Some points, one per row:
Array([0.7, -1.2, 0.2, 1.0, 0.2, -2.0, 0.3, 0.4, 2.2, 0.6, 1.7, -0.4, 1.5, -1.9, 0.4, 0.4])
Array([0.0, 2.5, -1.2, 0.7, 0.7, -1.3, -1.9, -2.8, -0.3, -1.2, 1.4, -2.4, -0.1, 0.4, 2.4, -1.0])
Array([0.1, -0.1, 1.7, -0.7, -0.3, -0.1, -0.1, 0.8, -0.9, 0.1, -0.3, 0.7, 0.1, 1.0, -0.5, -1.1])
Array([1.0, -0.3, -0.4, -0.1, -0.5, 1.0, 0.1, 0.1, -0.8, -0.2, -0.8, 0.2, -0.5, 0.0, -1.1, 1.2])
Array([0.0, 1.3, -1.0, 1.6, 0.4, -0.9, -1.3, -2.9, -0.3, -0.9, 0.6, -2.2, 0.3, -0.1, 2.6, -1.1])
Array([0.4, -1.0, 2.1, 0.8, 0.7, -1.8, 1.2, 0.9, 1.5, 0.3, 1.0, 0.5, 1.0, -1.2, -0.2, 0.0])
Array([0.7, 1.4, 0.0, 0.3, 1.5, 0.0, -1.2, -1.9, -0.7, -0.4, 0.4, -1.7, -0.3, 1.2, 1.3, -0.5])
Array([-0.3, -0.3, 0.3, 0.9, 0.0, -1.2, 0.5, 0.3, 1.0, 0.9, 0.9, 0.1, 0.9, -2.1, 0.1, 0.5])
Array([-0.4, 0.6, 0.0, 0.7, 0.4, -0.1, -1.6, -1.0, -0.6, -0.9, -0.4, -1.1, 0.0, 0.7, 1.5, -0.7])
Array([0.0, 0.6, -0.6, 0.9, 1.2, 0.4, -1.7, -0.5, -2.0, -0.5, -0.8, -2.1, -0.7, 1.6, 1.3, 1.5])
Array([0.8, -0.2, -0.2, 0.0, -0.3, 0.1, 1.4, -0.6, 0.2, 1.0, 0.5, -0.6, 0.0, 0.4, 0.6, -0.4])
Array([-0.1, 1.1, -1.0, -0.6, 0.6, 1.1, -0.9, -1.0, -0.9, -0.7, 1.8, -0.8, -0.3, 1.4, 0.9, 0.0])
Array([0.3, 1.0, -0.7, 0.7, 0.1, -1.1, -0.7, -1.8, 0.1, -0.4, 0.6, -1.1, 0.7, 0.6, 1.3, 0.0])
Array([0.6, 0.7, -0.3, -0.8, 0.0, 0.7, 0.4, 3.2, -0.2, -0.1, -0.7, 1.0, -0.1, 0.9, -0.1, 0.1])
Array([0.1, 0.6, -0.3, 0.4, 1.0, -0.2, -0.1, -1.0, -0.9, -0.4, 0.4, -0.4, -0.5, 0.6, 0.5, -0.3])
Array([0.0, -0.5, 0.1, -1.8, -0.9, 1.5, 0.9, 1.1, 0.5, 0.6, -0.9, 0.6, -0.2, 1.0, -1.6, 0.1])
Then 14 other points, each followed by its number:
Array([-0.3, 0.2, -0.4, -1.4, -0.1, 1.6, -0.3, 0.5, -1.9, -0.1, -0.9, 0.9, -0.8, 1.2, -1.8, -0.2]) 0
Array([-0.1, 1.2, 0.1, -0.2, 0.4, -1.0, -2.2, -2.2, -0.3, -0.2, 1.1, -1.3, 0.4, 0.6, 1.7, -0.4]) 1
Array([-0.5, 0.3, 0.5, -0.8, 0.3, 0.1, -0.1, -0.1, -1.2, 0.0, -0.3, 0.2, 0.0, 0.8, -0.9, 0.3]) 2
Array([-4.3, -2.0, 1.7, 0.4, -0.6, -0.8, 0.3, 0.6, 1.6, 0.1, 1.0, -0.2, 0.9, -1.3, 0.1, 0.0]) 3
Array([0.2, -0.9, -0.8, -0.3, 1.0, -0.2, -0.2, 0.9, -0.2, 0.4, 0.6, -0.4, 0.2, -1.6, -1.1, 0.4]) 4
Array([0.0, 0.4, -0.2, 0.1, -0.8, 1.3, 0.8, 0.0, -2.2, -0.7, -0.6, 0.3, -1.0, 1.3, -0.7, 1.1]) 5
Array([0.4, -0.8, 0.4, 0.5, -0.3, -1.4, 0.6, 0.4, 2.4, 0.2, 0.7, 1.2, 1.2, -2.4, -0.3, 0.6]) 6
Array([0.3, 0.0, 0.8, 0.5, 0.4, -1.2, 0.1, 1.2, 1.3, 0.7, 1.0, 1.2, 1.1, -1.6, 0.0, -1.5]) 7
Array([0.3, 1.0, 0.4, -1.4, -0.2, 0.9, -0.5, -0.4, -1.7, 0.5, -0.8, 0.2, -0.5, 1.8, 0.1, -0.6]) 8
Array([0.4, 0.1, 0.0, 0.2, 0.2, 0.2, -0.8, -1.2, -0.1, -0.9, -0.3, -1.3, 0.3, 1.2, 1.8, -0.7]) 9
Array([-0.1, 0.6, -0.4, -1.0, 0.4, 0.2, -1.3, -0.9, -0.3, 0.2, 0.1, -0.6, 0.3, 0.4, 0.8, -1.5]) 10
Array([0.5, 1.9, 0.6, -0.3, 0.4, 0.9, -1.4, -3.2, -2.8, -0.9, -0.1, -2.5, -1.1, 1.8, 1.3, -1.0]) 11
Array([0.1, -0.4, -0.8, 0.0, -0.6, 0.1, -0.4, -0.2, -0.2, 1.0, -0.6, 0.1, 0.5, 0.1, 0.8, 0.1]) 12
Array([0.1, -0.6, 0.4, 0.2, -0.5, -1.1, 1.2, 1.9, 2.1, 1.3, 0.1, 0.3, 1.7, -2.3, -0.6, 1.1]) 13
Which three of these numbered points are nearest to each point below, looking only along the 2 directions in which the first points spread most? Their numbers follow each, nearest first.
Array([0.3, 1.3, -0.5, 1.0, 0.9, -1.2, -1.4, -2.5, -0.6, -0.9, 0.8, -2.1, -0.3, 1.0, 2.1, -1.2]) > 1 9 11
Array([0.3, 1.4, -0.9, 1.3, 1.2, -2.0, -1.7, -1.2, 1.3, -0.2, 1.4, -1.8, 0.3, -0.3, 2.0, -1.2]) > 1 9 10
Array([-0.2, -0.2, -1.3, -0.7, -0.3, 1.6, 0.3, -0.6, -1.2, -0.6, -2.9, 0.3, -1.3, 1.3, -0.8, 0.6]) > 5 0 8
Array([0.3, -0.8, 0.9, 0.3, 1.1, -1.4, 0.8, 0.6, 2.5, 0.8, 1.6, 0.9, 1.4, -2.3, -0.1, 1.2]) > 6 3 7
Array([-0.2, 0.1, 0.0, -0.7, -0.5, 1.5, 0.7, 0.0, -1.1, -0.5, -1.0, 0.5, -5.7, 1.5, -0.1, -1.2]) > 5 0 8
Array([0.2, 1.1, -0.8, 0.4, 0.6, 0.3, 0.5, 1.4, 1.0, 0.1, 0.4, 0.2, 1.2, -1.0, -0.3, -0.3]) > 4 12 7
Array([0.2, -1.5, -0.8, 0.1, -0.6, 0.7, 0.5, 0.8, 1.1, 1.0, -0.2, 0.7, -0.1, -0.6, -0.6, 0.7]) > 4 12 7
Array([-0.6, -1.2, 2.2, 0.9, -0.2, -2.5, 1.1, 1.8, 3.5, 0.9, 1.7, 0.9, 2.7, -3.4, 0.3, 1.3]) > 6 13 3
